Named turns come first, each shown by rows before and after it. Which turns, in which order, take the first row of each pair that follows to the second? Write the first one first, as in the answered first pair.
P (before |-> after):
[.08 .05 -.07 .13 .06 -.14 -.02 .11 .10 .03 -.05 -.04 -.04 .36 -.03 .02 .19 .11 .07 .02 .04 .02 -.21 .07] |-> [.13 -.04 -.09 .18 .02 -.13 .00 .21 .14 -.05 -.06 -.08 -.13 .29 -.05 .08 .10 .08 .08 -.01 .09 .10 -.16 .07]
[-.04 .26 -.08 -.15 .01 -.15 .06 -.24 -.24 .12 .04 -.12 .15 .44 .30 -.10 .14 .08 .07 .02 .08 .05 -.07 -.24] |-> [.19 .17 -.14 -.13 .01 -.13 .17 -.02 -.22 .06 .08 -.21 .02 .45 .26 .03 .08 -.04 .06 -.05 .18 .19 -.02 -.18]
[-.11 -.15 .12 .18 -.11 -.12 -.14 .01 .04 .03 -.19 .03 -.17 .07 .02 .15 .00 .08 .12 -.02 -.04 .10 .10 -.08] |-> [-.17 -.08 .13 .17 -.08 -.14 -.17 -.08 .01 .07 -.17 .05 -.12 .08 .01 .10 .03 .11 .11 .00 -.09 .05 .07 -.10]
E (before |-> after):
[-.18 -.17 -.09 .09 .05 -.06 -.11 -.22 .25 -.08 -.26 .03 -.24 -.07 -.09 .16 .08 .10 .19 .03 -.12 -.35 -.05 .04] |-> [-.06 -.16 -.09 .09 .10 -.13 -.06 -.11 .23 -.04 -.27 -.05 -.32 .11 -.12 .26 .15 .02 .23 .02 -.10 -.27 -.06 .07]
[-.07 -.16 .01 .10 -.08 -.14 -.21 .10 .02 -.04 -.23 .00 .14 -.11 -.04 -.13 .01 .18 .13 .06 .10 .08 .01 -.08] |-> [.09 -.14 .00 .12 -.03 -.19 -.15 .20 .01 .00 -.24 -.07 .07 .05 -.05 -.03 .09 .10 .17 .02 .12 .16 -.01 -.04]
[-.10 -.03 -.13 .00 -.11 -.08 -.28 -.07 .00 -.03 -.04 .12 .12 -.03 -.20 .20 -.19 .19 -.11 .09 -.14 -.23 -.01 .25] |-> [-.05 -.12 -.11 .08 -.11 -.12 -.28 .04 .05 -.07 -.09 .07 .01 .01 -.24 .30 -.17 .14 -.05 .06 -.13 -.16 .02 .25]
[.26 .09 -.25 -.31 .08 .16 .20 -.03 -.12 .01 .15 -.05 .14 .03 .08 -.15 -.01 .03 -.15 -.02 .16 -.01 -.11 .15] |-> [.03 -.04 -.19 -.25 -.04 .25 .07 -.12 -.05 -.11 .12 .03 .17 -.29 .06 -.24 -.17 .14 -.14 .02 .15 -.07 -.02 .06]
C (before |-> after):
[-.06 -.07 .08 .12 .01 -.16 -.11 .11 -.07 -.02 -.06 -.09 -.09 .23 -.06 .19 .15 -.12 .20 -.02 .01 .05 -.04 -.03] |-> [.15 -.06 -.04 -.01 .04 -.12 .04 .18 -.11 -.07 .06 -.15 -.08 .22 -.04 .15 .08 -.18 .10 -.06 .12 .10 -.04 .07]
[.20 -.20 -.03 .05 .01 -.08 .03 .17 .00 .01 -.04 .01 -.02 -.01 -.08 .15 .02 -.20 -.04 -.15 .16 .09 .10 -.03] |-> [.18 .05 -.07 -.12 .12 -.09 .09 -.04 -.10 .17 .05 .06 .15 .13 -.02 .00 .14 -.16 -.14 -.12 .10 -.06 -.04 .03]
[-.39 .34 .04 .07 .00 -.10 .11 -.31 -.03 .36 -.11 .13 .37 .15 -.06 -.31 .27 .16 -.09 .22 .03 -.18 -.20 -.26] |-> [-.37 -.28 .15 .47 -.26 -.08 -.03 .20 .19 -.03 -.32 .01 -.07 -.22 -.24 .10 -.04 .04 .12 .13 .15 .21 .06 -.41]

Between the rows of a pair lie 2 to 3 turns.
[-.13 .07 -.03 .00 .14 -.26 -.09 .03 -.15 .52 -.18 -.01 -.19 .26 -.03 .11 .25 -.14 .11 -.08 -.09 -.01 -.20 .16] |-> [-.16 -.27 .01 .17 -.02 -.20 -.16 .25 -.03 .27 -.26 -.05 -.38 -.04 -.13 .27 .04 -.16 .19 -.10 -.02 .18 -.04 .09]	C, P
[.22 .19 -.12 -.13 .11 -.09 .11 -.02 -.09 .15 .04 -.04 .07 .30 .08 .01 .16 -.07 .00 -.04 -.02 -.07 -.17 .08] |-> [-.26 -.12 .08 .12 -.10 .00 -.24 -.10 .08 -.09 -.17 .10 .02 -.18 -.01 .02 -.04 .11 .15 .05 -.13 -.09 -.02 -.17]	E, C
[.24 .02 -.07 .01 .05 -.03 .02 .10 -.01 .03 -.05 -.13 -.06 .10 -.07 .10 .05 -.10 -.02 -.06 .08 .08 -.02 .03] |-> [-.04 .16 -.05 -.06 .06 -.01 -.09 -.17 -.03 .10 -.04 .01 .13 .01 -.01 -.12 .09 .05 -.06 .02 -.04 -.12 -.08 .00]	C, E
[-.01 -.08 -.05 .03 .05 -.03 -.12 .10 .08 .12 -.03 -.06 -.18 .15 -.06 .08 .03 -.02 -.01 -.05 .00 .13 -.01 -.01] |-> [.09 -.03 -.13 -.09 .06 .02 -.02 .10 .04 .10 .07 -.08 -.13 .11 -.02 .00 -.03 -.04 -.10 -.05 .07 .13 -.02 .05]	P, C
[.41 .00 -.07 .03 .08 .06 .16 .15 .13 -.03 -.07 .03 -.14 .26 .05 .10 -.04 -.30 -.03 -.17 -.01 .20 .13 -.05] |-> [.39 .09 -.07 -.02 .13 .03 .16 .09 .10 .06 -.07 .05 -.09 .36 .08 .06 .04 -.26 -.04 -.17 -.05 .14 .05 -.01]	C, P
[-.31 -.19 .22 .12 -.29 -.11 -.28 .06 -.03 .05 -.23 .04 -.06 .07 -.11 .29 .12 .06 .08 .16 -.10 .11 .01 .01] |-> [-.10 -.12 .16 .08 -.20 -.17 -.15 .15 -.09 .14 -.19 -.04 -.11 .31 -.11 .37 .24 -.05 .08 .11 -.06 .19 -.04 .09]	E, P
[.09 -.08 -.13 -.18 -.09 .08 .08 -.01 .16 -.17 .33 -.03 .01 -.32 .10 .00 -.02 -.05 -.07 .03 .25 .06 .04 .08] |-> [-.18 .06 -.03 -.17 -.07 .05 -.05 -.24 .15 -.05 .26 .08 .14 -.29 .13 -.13 .09 .06 -.05 .11 .08 -.12 -.05 .03]	P, C
[-.16 .11 -.03 -.13 -.06 .05 .02 -.20 -.08 -.01 .02 .10 .21 -.07 .06 -.20 -.06 -.01 -.12 .04 -.01 -.15 -.05 -.03] |-> [-.08 -.19 .08 .18 -.13 -.06 -.07 .15 .04 -.12 -.16 -.03 -.09 -.01 -.08 .13 -.04 -.13 .09 -.04 .00 .09 .05 -.13]	C, E
[-.60 -.04 .38 .29 -.07 -.07 -.29 -.15 .20 .06 -.18 .22 .03 .05 -.21 .03 .29 .11 .22 .10 -.34 -.05 -.06 -.19] |-> [.25 -.28 .07 .19 -.07 -.04 .16 .50 .17 -.13 .04 -.15 -.32 .16 -.29 .36 .09 -.28 .12 -.13 .09 .42 .07 .06]	E, P, C
[.21 -.47 .05 .44 -.03 -.09 -.06 .23 .14 -.39 -.31 .03 -.26 -.05 -.30 .33 -.13 .01 .22 .10 .26 .31 -.26 -.08] |-> [.05 .31 -.05 -.04 .26 -.10 .03 -.48 -.11 .11 -.06 .25 .35 .35 -.06 -.22 .23 .22 -.04 .24 .07 -.23 -.60 .08]	E, C, E
[-.12 .17 .35 .25 .13 -.22 -.17 -.10 -.08 .09 -.13 .06 -.08 .15 .02 .10 .22 .11 .21 -.10 .04 -.06 -.13 -.07] |-> [-.06 .29 .29 .16 .17 -.19 -.10 -.17 -.11 .15 -.06 .06 -.01 .21 .06 .02 .26 .10 .16 -.09 .07 -.10 -.18 -.02]	C, C, C
[.17 -.11 .00 -.02 -.11 .10 .07 .22 .00 -.05 -.02 -.04 -.08 .07 -.02 .17 .03 -.11 -.06 -.04 .11 .10 .00 -.08] |-> [-.06 .09 .00 -.15 -.09 .17 .02 -.09 -.04 .03 .04 .10 .16 -.02 .07 -.10 .05 .06 -.15 .05 .03 -.12 -.07 -.09]	C, E
[.00 -.01 .00 -.30 .09 -.20 .24 -.09 -.04 .06 .00 .11 -.16 .07 .10 -.07 -.09 .05 -.14 -.15 -.02 -.14 .15 -.27] |-> [-.07 -.03 .03 -.29 .07 -.18 .22 -.10 -.04 .04 .00 .13 -.13 .00 .11 -.08 -.11 .08 -.15 -.15 -.03 -.17 .16 -.29]	E, P
[-.06 .26 -.13 -.41 .02 -.03 .13 -.39 -.20 .23 .22 .05 .35 -.01 .18 -.53 -.05 .09 -.15 .02 .01 -.34 .02 .20] |-> [-.20 -.43 .00 .01 -.32 .06 -.11 .05 .09 -.23 -.01 -.02 -.06 -.59 -.03 -.21 -.47 .05 .06 -.04 .11 -.02 .33 -.03]	P, E, E
[-.18 .17 .09 .09 -.20 .09 -.26 .16 .00 -.09 -.14 .10 -.29 -.19 -.25 .12 -.24 .17 .30 -.24 .12 -.07 .10 -.07] |-> [.15 .21 -.11 -.11 -.16 .16 -.02 .26 -.08 -.13 .06 .01 -.29 -.20 -.21 .08 -.34 .07 .15 -.28 .29 -.01 .11 .10]	C, P, E
[-.29 .08 .18 .18 .03 -.10 -.19 -.13 .14 .06 -.22 .13 .01 .05 .04 .12 .23 .08 .11 -.04 -.20 -.11 .01 -.02] |-> [.28 .22 -.16 -.22 .13 .04 .23 .00 .00 .03 .14 .01 .04 .06 .15 .02 .08 -.07 -.20 -.11 .09 -.03 -.02 .28]	C, C
[.30 .33 -.06 -.06 .22 -.05 .21 .00 -.16 .23 .09 -.08 .04 .52 .15 .02 .10 -.06 .02 -.07 .00 -.01 -.17 .08] |-> [-.35 .00 .09 .07 -.10 .23 -.15 -.25 .03 -.11 -.01 .20 .12 -.33 .14 -.23 -.34 .25 .02 .07 -.07 -.17 .03 -.14]	E, E
[.16 .20 -.16 -.45 -.04 .12 .11 -.03 -.02 -.01 .11 -.04 .19 -.12 -.09 .01 .09 .07 -.17 .03 .13 -.23 .13 .14] |-> [-.23 .04 .03 -.21 -.16 .12 -.17 -.13 .10 -.09 -.08 .07 .16 -.32 -.13 .03 .05 .21 -.03 .08 -.03 -.30 .18 -.06]	E, P, C
[-.10 -.32 .24 -.02 -.13 .16 -.01 .00 .08 -.13 -.16 -.02 -.08 .01 -.16 -.09 -.23 -.18 .01 -.02 .21 .02 .11 .06] |-> [.09 -.03 .16 -.20 .03 .08 .14 -.10 -.04 .10 -.05 -.06 .04 .38 -.09 -.16 .00 -.24 -.07 -.03 .19 -.04 -.02 .19]	E, C
[-.05 .03 -.08 -.24 .01 .19 .07 -.29 .02 -.23 .27 .10 .15 -.37 .08 -.35 -.26 .03 -.08 .10 .23 -.26 .16 .02] |-> [.49 .02 -.14 -.13 .17 -.07 .27 .16 -.04 -.08 .21 -.20 -.16 .27 -.02 .08 .02 -.32 .05 -.06 .30 .07 .10 .13]	E, E, E
[-.04 -.23 .11 -.19 -.10 .11 .02 .07 -.07 .10 .01 -.03 -.04 .04 .01 -.17 -.07 .14 -.05 .03 -.02 -.10 -.08 -.02] |-> [.08 -.24 .11 -.16 -.07 .08 .06 .14 -.10 .14 .01 -.07 -.08 .17 -.01 -.10 -.01 .08 -.02 -.01 .00 -.03 -.10 .01]	E, E, E
[-.30 -.07 .15 .13 -.13 -.16 -.20 -.10 -.02 -.04 -.22 -.08 .08 .01 -.07 .07 .08 .13 .20 .09 -.17 -.03 -.12 -.22] |-> [-.16 .16 .07 -.01 -.02 -.20 -.07 -.18 -.12 .13 -.14 -.12 .18 .26 -.01 -.01 .23 .10 .12 .07 -.17 -.10 -.23 -.12]	E, E, E
[.15 .14 .27 -.06 .18 -.07 .08 .03 -.08 .07 -.01 -.08 -.03 .45 -.05 .23 .34 -.19 .18 -.07 .05 .03 -.02 .19] |-> [-.31 .21 .33 -.16 .08 .10 -.08 -.39 -.05 .01 .02 .17 .26 .05 .04 -.13 .19 .08 .09 .07 -.06 -.25 -.02 .11]	C, E, E
[-.01 .25 -.14 -.07 .31 -.05 .07 -.27 -.02 .08 -.03 .24 .03 .02 .02 -.06 .10 .11 -.34 .06 -.08 -.08 .11 .16] |-> [-.13 -.12 -.01 .20 .13 -.06 -.11 -.04 .14 -.17 -.19 .21 -.21 -.25 -.10 .16 -.09 .09 -.19 .06 -.05 .10 .26 .01]	E, E
[-.40 -.09 .10 .10 -.24 -.12 -.32 .00 .05 .02 .03 .19 -.15 -.08 -.03 .02 .00 .06 .26 .16 -.20 .04 .30 -.22] |-> [-.05 .33 -.11 -.30 -.01 -.13 .01 -.14 -.16 .27 .31 .14 .06 .31 .12 -.19 .19 -.01 .02 .14 -.11 -.08 .12 .04]	C, E, C
[.03 .06 -.12 -.14 .15 -.07 .10 -.04 -.07 .16 -.09 -.18 .03 .26 .09 -.04 .15 .04 -.03 .20 -.04 -.04 -.05 .12] |-> [.00 -.21 -.04 .06 .02 -.07 .01 .17 .04 .00 -.21 -.22 -.17 .12 .00 .17 .04 .00 .10 .18 -.02 .13 .07 .03]	C, E, C
[.15 .11 -.05 -.14 .13 -.03 .13 .07 -.07 .05 .11 .00 .01 .12 .07 -.03 .05 .00 -.12 -.04 .09 .03 -.04 .11] |-> [-.15 .03 .04 -.07 .03 .06 -.04 -.10 -.02 -.04 .05 .12 .10 -.17 .07 -.14 -.06 .15 -.11 .03 .03 -.08 .01 .01]	E, E, P
[-.23 -.13 .12 .17 -.15 .07 -.14 .01 .08 -.15 -.10 .06 .00 -.20 -.03 .00 -.06 .10 -.03 -.01 -.15 -.01 .13 -.11] |-> [.09 -.20 -.03 .06 -.14 .11 .04 .22 .04 -.22 .02 -.05 -.08 -.20 -.05 .07 -.15 -.02 -.09 -.08 .04 .14 .17 .01]	C, P, E
[-.12 .06 .01 .00 -.08 .02 -.07 -.06 .04 .00 -.01 -.03 -.01 -.14 -.02 -.03 -.08 .08 .07 .01 -.05 -.01 -.01 -.05] |-> [.03 .07 .00 .03 -.02 -.03 .00 .08 .03 .03 -.02 -.13 -.11 .06 -.05 .08 .02 -.02 .10 -.04 -.02 .07 -.02 -.01]	E, E
[.34 .05 .03 -.19 .01 .07 .26 .02 .02 -.13 .17 .00 .04 -.13 .13 -.01 -.12 -.11 -.15 -.06 .29 -.05 .01 .22] |-> [-.27 .02 .32 .09 -.06 .01 -.14 -.25 .12 -.10 -.10 .20 .10 -.23 .08 -.04 -.02 .11 .05 .04 .00 -.23 .01 -.04]	C, E
[.05 .02 -.13 -.18 .02 .29 .27 .00 -.11 -.15 .33 .03 -.05 -.15 .08 -.16 -.08 -.15 -.33 .12 .36 -.01 .12 .10] |-> [-.48 -.23 .21 .24 -.13 .15 -.13 -.02 .07 -.21 -.05 .12 -.21 -.24 -.03 .06 .00 -.05 -.04 .15 .11 -.01 .18 -.21]	C, C
[.23 .32 -.12 -.19 .19 -.17 .21 -.05 -.06 .11 .15 -.09 .11 .26 .21 -.14 .14 -.07 -.04 -.03 .10 -.03 -.09 .20] |-> [-.41 -.02 .16 .14 -.08 -.08 -.21 -.17 .15 -.14 -.11 .10 .08 -.29 .12 -.15 -.09 .16 .14 .07 -.08 -.11 .08 -.10]	E, C
[-.33 -.17 .19 .13 -.19 -.12 -.19 .16 .15 .08 -.06 -.01 -.11 -.14 .06 -.02 -.18 .05 .20 .02 -.21 .29 .05 .01] |-> [.15 -.02 -.11 -.22 -.11 -.01 .15 .24 .00 .08 .25 -.12 -.03 -.09 .16 -.13 -.27 -.07 -.06 -.04 .04 .34 .02 .26]	C, E
[.31 -.24 .08 .28 -.06 -.19 .19 .28 -.08 -.09 -.13 -.02 -.27 -.04 -.30 .20 .11 -.04 .07 .01 .30 .22 -.04 -.04] |-> [-.22 -.23 .25 .37 -.16 -.13 -.07 -.03 -.02 -.11 -.24 .19 -.11 -.34 -.27 .00 .05 .21 .11 .12 .10 .00 -.02 -.20]	P, P
[-.17 .25 .11 .11 .08 .07 .04 -.10 -.06 -.04 -.12 .04 -.10 .27 -.11 .07 .28 -.23 .21 .14 .08 .17 .16 -.21] |-> [.08 .31 -.03 -.09 .12 .13 .23 -.05 -.10 -.04 .03 -.02 -.08 .27 -.07 .01 .21 -.30 .08 .12 .22 .22 .16 -.09]	C, C
[.08 -.04 .03 .06 -.09 -.03 -.17 .27 .04 -.04 .00 -.06 -.25 .29 -.03 .22 .13 .04 .08 -.01 .06 .42 -.08 -.03] |-> [.26 .10 -.15 -.22 -.04 .09 .03 .21 -.04 -.05 .22 -.08 -.11 .22 .06 .03 .02 .04 -.11 .00 .19 .36 -.10 .13]	P, C
[.12 -.24 -.11 .01 -.14 .12 .08 .26 .02 -.25 .17 -.08 -.19 -.30 -.03 .01 -.38 .01 -.07 -.05 .22 .19 .21 .14] |-> [.35 .10 -.23 -.22 .06 .04 .28 .16 -.13 .01 .30 -.12 -.06 .08 .06 -.09 -.15 -.05 -.19 -.08 .24 .10 .04 .29]	E, E
[-.01 .13 .05 -.11 .16 -.04 .07 .00 -.06 .20 -.24 -.19 -.06 .36 -.05 .13 .03 -.19 -.05 -.12 .20 .08 -.09 .01] |-> [-.19 .21 .10 -.15 .17 -.02 .00 -.17 -.08 .24 -.23 -.11 .06 .33 -.02 .01 .05 -.10 -.06 -.07 .14 -.06 -.12 -.01]	C, E
[.17 -.22 -.31 .09 -.10 .16 .15 .17 .06 -.28 -.08 -.09 -.20 .08 .17 .09 -.03 -.07 .04 -.01 .08 .11 .06 .22] |-> [-.10 .11 -.21 .05 .04 .05 .01 -.20 -.05 .01 -.14 .02 .06 .36 .25 -.08 .28 .07 .08 .08 -.16 -.15 -.13 .17]	E, C
[-.09 .40 .21 .06 .01 -.11 -.03 -.60 .10 -.17 .16 .06 .49 -.09 .01 -.25 .09 .23 -.03 .14 -.08 -.11 -.11 -.05] |-> [.26 -.06 .07 .14 -.16 .06 .09 -.12 .20 -.53 .22 -.11 .17 -.48 -.08 -.03 -.34 .06 -.05 .03 .21 .24 .13 .00]	E, C
